[107 104 169 170] : K239
[158  93  90 124] : K425
[142 158 112 159] : K343
[158 111  99 175] : K382
[142 158 112 149] : K400
[132  77 188 155] : K397
key -> tag
[93] -> K530
[105] -> K862
[92] -> K307
[104] -> K507
[169] -> K65
join K239 2: 
K507
asked: [132  77 188 155]
K397
asked: [142 158 112 149]
K400
gone K239: [104 169 107]
[170]

[181 146 112 147] : K599
[180 114 105 137] : K425
[126 149 108  91] : K38
[108 154 123  94] : K480
key -> tag
[147] -> K642
[94] -> K669
[91] -> K974
join K38 4: 
K974
asked: [181 146 112 147]
K599
asked: [126 149 108  91]
K38
gone K38: [149  91 126]
[108]
gone K599: [147 112 181]
[146]

[147 162 108 133 140 105 153 143 113 101 102 128 128 140 129 108 151 103
  98 113 117 102 129] = K343
[ 94 130 113 146 114 130 144 148  97 135 107 141 150 131 163 114 148 124
 134 136 174 140 172] = K761
[158 154 167 150  93 100 161 133  83  95 111 156 132  92 141 149 107 145
  95 109 148  98 138] = K400
[115 103 122 138 130 131 122 124 145 130 140 119 130 135 125 143 120 143
 131 130  98 122 139] = K397
[ 90 115 113 144  70 108 114 147 114 111 111 125 121  86 110  99 115 111
 106 110 136 131  87] = K239
key -> tag
[87] -> K277
[88] -> K167
[114] -> K854
[140] -> K262
[115] -> K703
[139] -> K278
join K239 23: 
K277
asked: [147 162 108 133 140 105 153 143 113 101 102 128 128 140 129 108 151 103
  98 113 117 102 129]
K343
asked: [115 103 122 138 130 131 122 124 145 130 140 119 130 135 125 143 120 143
 131 130  98 122 139]
K397
gone K761: [146 163 144 172 114 124 131 148 130 148  94  97 113 114 134 174 140 150
 135 136 141 130]
[107]
asked: [158 154 167 150  93 100 161 133  83  95 111 156 132  92 141 149 107 145
  95 109 148  98 138]
K400
asked: [ 90 115 113 144  70 108 114 147 114 111 111 125 121  86 110  99 115 111
 106 110 136 131  87]
K239

[160 180 122 146 116  95 118  99]  K397
[101 194 150 139 132 103 151 107]  K342
[101 194 150 139 132 106 147 194]  K480
tags:
[194] -> K493
[107] -> K15
[132] -> K151
join K480 8: 
K493
asked: [101 194 150 139 132 103 151 107]
K342
asked: [160 180 122 146 116  95 118  99]
K397

[103 103 139 107] = K761
[ 87 120 159  75] = K38
[ 68  70 155  72] = K480
[112 140 143 105] = K382
[ 63  94 158  57] = K397
[ 87  88 146  89] = K343
[ 90 158 158 159] = K833
[ 69 185 161  68] = K342
[ 69 185 161  58] = K599
gone K397: [63 57 94]
[158]
gone K342: [ 68 185 161]
[69]
tags:
[74] -> K597
[103] -> K117
[108] -> K182
[107] -> K767
[75] -> K667
join K761 4: 
K767
gone K342: [ 69  68 185]
[161]
asked: [ 69 185 161  58]
K599

[129 141 160 103 125 163  80 157 105 142 107  97 131 117 122 132 121]  K38
[159 131 125  96 159 166 124 185 107 106 131 122 108 141 143 152 133]  K400
[116 130 157  74 160 175 113 149  98 111 118 135 114 144 130 143 117]  K239
[115 130 168 103 157 146 140 174  92  95  91 110 124 138 118 150 114]  K343
[132 123 146 104 149 150  59 155  99 145 123 123 129 125 149 141  96]  K480
[130 133 154 118 164 162  94 169 114 125 102 115 131 135 125 124 114]  K425
[140 118 130 103 172 148  77 172 110  93 111 134 132 161 142 144 130]  K397
[111 123 152  99 169 159  98 161  98 116 114 115 144 139 147 126 114]  K761
[104 110 136 111 155 157  85 188  94 106 102  96 149 143 123  93  95]  K599
[115 129 157 109 169 168 124 173 101  95 105 132 118 144 100 100  85]  K342
gone K599: [111 143  95 106 136 155 188  93 157 104 110 123 102  96  85 149]
[94]
gone K400: [106 152 143 141 133 131 131 122 166 124 159  96 108 185 159 107]
[125]
gone K38: [163  97 107 142 157 121 105 122  80 132 129 131 103 117 125 160]
[141]
gone K38: [103 141 131 160 122 129  97 117 142 163 157 125 107 105 121  80]
[132]
gone K239: [130 149 111  74 160 117  98 135 175 113 144 157 116 114 143 130]
[118]
gone K425: [169 115 124 162 164 154 125 130 125 114 114 135  94 133 118 102]
[131]
gone K400: [107 159 166  96 152 159 106 131 143 131 122 125 108 141 133 185]
[124]

[124 135 124 132 126 124 122 120 126 143 128 124 120 122 128 131 130 122
 129 135 137 122 131 140 133 123 121 126 121 135 134 134 130 123 129 129
 136 137 128] : K397
[129 109 164 167 124 109 147 128 164  91 167 114 124 125 175 143 111 129
 125 116 112 117 137  98 126 120 129 120 129 125 132 101 104 118 171 123
 100 141 111] : K38
[132 134 101  95 131 138 111 126 102 137  96 139 134 134  94 121 135 125
 127 135 135 134 127 134 129 136 132 136 130 132 121 137 138 134  96 135
 139 110 136] : K425
[137 103 158 166 128 106 161 118 175  91 164 126 130 133 183 155 108 119
 123 119 111 109 151  90 124 125 140 124 137 137 120 102 107 113 185 134
 111 131 105] : K480
[125 116 158 158 123 113 136 132 151  98 159 112 122 122 161 135 116 133
 126 118 116 122 130 107 128 120 124 120 125 122 137 106 107 122 156 120
 101 143 117] : K239
[128 140  97 105 113 103 108  92 101 129 102 121 104 115 109 148 127  97
 113 156 154  99 158 130 154 118 110 139 105 167 143 121 115 104 110 151
 130 133 103] : K833
[128 140  97 105 113 103 108  92 101 129 102 121 104 115 109 148 127  97
 113 156 154  99 158 130 154 118 114 139 105 167 143 121 115 104 110 151
 130 133 103] : K761
[135 144  79  77 131 141 108 114  88 157  76 149 133 136  76 124 143 114
 124 147 147 130 134 148 135 139 132 143 129 146 117 150 149 131  83 146
 159 103 137] : K343
[125 106 177 180 124 106 151 133 173  87 181 107 121 122 186 142 107 135
 128 112 108 117 134  96 124 118 126 113 127 120 136  96  99 119 181 116
  92 150 110] : K400
[120 143 109 125 109  96 114  91 108 134 120 108  94 105 123 150 125  99
 115 156 156  94 157 136 157 109 100 132  97 167 155 119 109  99 122 144
 125 152  98] : K599
gone K239: [161 158 116 151 107 122 120 143 120  98 137 159 135 122 122 122 122 116
 120 123 130 113 116 107 136 118 117 128 124 133 125 156 132 106 101 158
 126 125]
[112]
gone K397: [124 126 120 124 129 130 131 120 137 122 129 140 124 121 122 135 128 133
 135 137 131 136 123 128 135 126 124 122 134 128 134 129 126 122 143 130
 121 123]
[132]
gone K480: [ 90 175 119 137 183 111 107 185 158 140 106 125 109 161 164 124 151 119
 128 133 102 137  91 131 120 113 137 124 166 155 103 130 123 111 126 134
 108 105]
[118]
Table of tags by key:
[98] -> K174
[141] -> K428
[142] -> K654
[118] -> K673
[99] -> K60
[148] -> K309
[117] -> K706
join K400 16: 
K654
asked: [120 143 109 125 109  96 114  91 108 134 120 108  94 105 123 150 125  99
 115 156 156  94 157 136 157 109 100 132  97 167 155 119 109  99 122 144
 125 152  98]
K599
asked: [128 140  97 105 113 103 108  92 101 129 102 121 104 115 109 148 127  97
 113 156 154  99 158 130 154 118 110 139 105 167 143 121 115 104 110 151
 130 133 103]
K833
gone K425: [126 139 130 137 136 137 131 139 121 125 135 134 135 135 101  96 111 138
  96 136  94 110 138 132  95 121 132 134 134 127 136 135 134 134 127 132
 134 102]
[129]

[102 119 120 174  90 132 134 178  84  87 137 173 125 173 164 142 105 161
 176 119 126  85 159  99  80  87 153 145 147 118 176 112] -> K425
[130 155 134  83 133  91 101  79  75 115 143 157 171 136 123 152 170  79
 171 128 132 127  97 143 150 133 143 122  78 120  92 167] -> K761
[ 76  75 105 156 168 177  82  86 136 147 144 119 158 142  80 151 178 101
 109  87 157 166  96 131 154 152 105  78 130 109 103 121] -> K833
[130 124 121 159 136 106 100 135 130 152 142 142  92 119 169  98  77 163
 160  85 120 163  83 101 171 178 131  80 148 106 114 143] -> K343
[ 76  75 105 156 168 177  82  86 136 147 144 119  93 142 125 151 178 101
 109  87 157 166  96 131 154 152 105  78 130 106 103 121] -> K599
gone K599: [ 75  86 103 152 177 125 156 131 130 101 105 105 178 168 166  93  96 119
 136  82 109 147 154 144  87  76 142 151  78 106 121]
[157]
gone K761: [152 132 171 171 122  79 143 143  97 127  79 136 155  78 115 123  83 133
 120  75 150 101 157 130 170 133 143 134 167  91  92]
[128]
gone K425: [125 161 119 112 134  84 176 153 178 173 102 176 174  87 132 119 118 173
 120  85 126 164  87  80 159 145 147 105 137 142  99]
[90]
gone K599: [121 178  78  75 125 103 105 142 151 157 177 154 130  86 101  93 136  76
 152  82 168 131 144 105 119 109  87 156 147 106  96]
[166]
Table of tags by key:
[119] -> K406
[127] -> K134
[101] -> K323
[136] -> K600
join K761 14: 
K600
gone K425: [ 99  85 119 119 147 118 137 112 126 120 105 145 102  87  80 176 153 125
 132 173 178 142 159 176  87  84 134 164  90 173 174]
[161]
gone K343: [ 85 143  80 142  83 131 163  77 106 159  92 124 114 171 120 178 106 101
 152 135 100 130 130  98 163 160 142 169 119 136 121]
[148]

[125 123 122 128 131 126 134 123 132 130 130 124 123 125 132 131 121 126
 123 123 134 133 134 126 130 122 124 126 122 127 131 121 132 133 121 130
 128]  K343
[123 131 138 142 122 123 117 135 106 119 131 130 144 123 125 117 140 142
 139 137 121 105 118 127 123 139 130 137 137 118 132 138 119 136 154 115
 143]  K599
[120 119 121 127 128 121 131 121 128 125 128 122 122 122 129 126 118 124
 122 122 130 128 132 121 126 121 119 125 120 123 129 117 129 130 120 124
 128]  K342
[148 149 145 110 122 142 107 147 139 130 111 147 134 148 107 129 148 115
 142 147 113 136 107 146 126 143 145 118 147 145 107 148 119 109 135 137
 109]  K833
[ 69  72  99 176 113  72 170  90  87  93 175  88 132  77 173  96  73 165
 110  82 138  90 173  73 102 105  68 163  92  71 179  70 122 174  97  82
 177]  K425
[ 71  65  68 157 155  96 161  64  94 131 144  63  90  64 160 133  74 141
  72  72 172 103 162 102 145  70  88 126  65  81 164  77 160 153 122 108
 162]  K382
[128 128 129 130 127 127 129 129 127 127 130 128 130 128 130 127 128 131
 129 127 127 127 129 127 127 130 127 131 129 128 129 128 128 130 126 127
 129]  K761
[120 120 126 135 122 117 137 125 125 120 138 125 131 123 136 121 117 133
 129 122 127 125 138 116 120 128 116 136 125 120 137 116 124 138 116 120
 135]  K397
[ 68  74 106 184 102  66 173  96  81  83 185  92 144  78 179  86  74 176
 119  83 128  83 176  66  91 114  64 176  99  67 185  70 113 180  92  74
 184]  K480
[126 130 133 133 125 127 117 132 115 124 125 129 135 125 122 122 137 133
 133 134 124 114 118 129 126 133 131 129 133 123 127 136 122 120 146 121
 134]  K239
[128 128 129 129 125 127 129 129 127 125 130 129 131 128 129 125 127 131
 130 126 125 127 129 126 125 130 127 131 130 127 129 128 126 130 125 127
 128]  K38
[126 111  88 112 172 147 146  93 150 168 113  99  80 114 135 169 109 107
  84 103 172 158 144 147 169  85 134 100  91 138 126 116 173 131 120 160
 114]  K400
asked: [120 120 126 135 122 117 137 125 125 120 138 125 131 123 136 121 117 133
 129 122 127 125 138 116 120 128 116 136 125 120 137 116 124 138 116 120
 135]
K397
gone K239: [120 122 133 133 115 129 130 131 126 125 121 127 133 125 122 133 134 133
 123 117 129 133 114 137 124 136 129 126 127 132 124 135 134 122 125 146]
[118]

[151  99  71 110] : K425
[138  99  71 110] : K480
[179 139 138  71] : K382
gone K382: [139  71 179]
[138]
tags:
[110] -> K552
[71] -> K379
[138] -> K340
join K425 3: 
K379

[107 162 144 133  90  99 135] = K239
[107 162 144 133  90  91 135] = K480
[123  95 123  96  95  94 126] = K343
gone K480: [133  91 135 162 144 107]
[90]
gone K480: [144 162  91 107 133  90]
[135]
gone K239: [135  90 144 133 107 162]
[99]
tags:
[163] -> K955
[161] -> K95
[95] -> K749
[96] -> K555
[107] -> K574
[162] -> K121
join K239 2: 
K121
gone K480: [144  91 135 107 133 162]
[90]
gone K343: [123 126  95  96 123  95]
[94]

[118 125 120 141 115 116 146] = K343
[115 125 124 136 119 113 126] = K382
[111 127 154  77 137 145  60] = K833
[ 97 141 141 103 157  73  62] = K480
[111 117 151  74 135 131  67] = K400
[144 102 114 113  72 168 191] = K239
[109 123 133 135 111 151 159] = K342
key -> tag
[74] -> K268
[103] -> K784
[135] -> K168
[141] -> K198
[136] -> K563
[77] -> K702
join K480 4: 
K784
asked: [109 123 133 135 111 151 159]
K342
gone K239: [144 191  72 168 113 102]
[114]
asked: [111 127 154  77 137 145  60]
K833
gone K480: [103 141  62  97 157 141]
[73]

[112 126 114 152 134 152 129 119 110 104 145]  K382
[128 124 103  98 141 129 161 135 133 140 165]  K342
[128 125 112 108 136 129 148 132 131 135 154]  K480
[128 127 120 119 132 128 137 130 130 131 141]  K38
[128 126 116 113 134 128 143 131 130 134 148]  K425
[128 125 105 100 140 129 157 134 133 139 163]  K599
[125 127 125 133 134 134 129 126 124 123 133]  K343
[135  91 120  71 138 137 132 108 120 112 197]  K239
[122 127 122 136 130 136 128 125 122 137 135]  K761
[112 127 113 153 134 152 129 119 110 103 145]  K400
gone K480: [131 148 108 132 112 128 154 135 125 129]
[136]
gone K382: [129 126 152 114 152 119 110 112 104 134]
[145]
gone K400: [134 110 119 127 103 153 145 113 152 112]
[129]
gone K38: [120 130 127 128 128 132 131 130 141 137]
[119]

[129 117 135 119 123 137] -> K38
[188 145 115 180  67 192] -> K342
[137 144 155 127 118 124] -> K480
[114 132 130 126 132 127] -> K833
[141 140 169 134 107 128] -> K425
[138  68  94 140 137  82] -> K400
[138  68  94 140 137 143] -> K397
[133 121 125 145 146 116] -> K239
[138  68  94 140 137 127] -> K761
[188 145  88 180  67 192] -> K343
key -> tag
[117] -> K403
[143] -> K248
[124] -> K402
[192] -> K573
[116] -> K146
[125] -> K295
[145] -> K712
[127] -> K769
[144] -> K946
[136] -> K147
[137] -> K618
join K239 6: 
K146
gone K761: [137 138 140 127  68]
[94]
asked: [138  68  94 140 137  82]
K400
asked: [133 121 125 145 146 116]
K239
gone K425: [140 169 134 128 107]
[141]
gone K239: [133 116 125 121 146]
[145]
asked: [137 144 155 127 118 124]
K480

[165 103 145 143  97 131  75 140 151 108 125 120 103 119 127] : K343
[120 139  84 132 156 161 179 143 146 120 134 132 122 116 158] : K480
[120 126 120 151 168 157 142 139 153 159 112 149 107 177 123] : K400
[131 111 125 142 124 161 123 151 144 117 125  70 125 154  81] : K38
key -> tag
[125] -> K220
[126] -> K553
[157] -> K449
[131] -> K190
[75] -> K772
[158] -> K608
[76] -> K691
[130] -> K796
join K343 6: 
K190
asked: [131 111 125 142 124 161 123 151 144 117 125  70 125 154  81]
K38
asked: [165 103 145 143  97 131  75 140 151 108 125 120 103 119 127]
K343
asked: [120 139  84 132 156 161 179 143 146 120 134 132 122 116 158]
K480

[126 137 120 125 111 110] = K761
[135 130 122 133 130 117] = K38
[125 114 133 113 128 134] = K425
[125 121 126 131 130 127] = K343
[131 114 128 140 127 121] = K397
[131  81 157 141 151 127] = K382
[133  74 157 152 152 129] = K400
[125 121 137 124 136 135] = K342
[128 139 114 131 112 118] = K833
[127 121 137 124 137 135] = K239
Table of tags by key:
[123] -> K880
[156] -> K819
[157] -> K965
[134] -> K330
[122] -> K569
[135] -> K252
[133] -> K209
[121] -> K368
join K38 3: 
K569
gone K342: [125 137 121 124 136]
[135]
gone K343: [127 126 130 131 121]
[125]
gone K761: [125 137 110 120 126]
[111]
gone K425: [125 128 134 133 113]
[114]

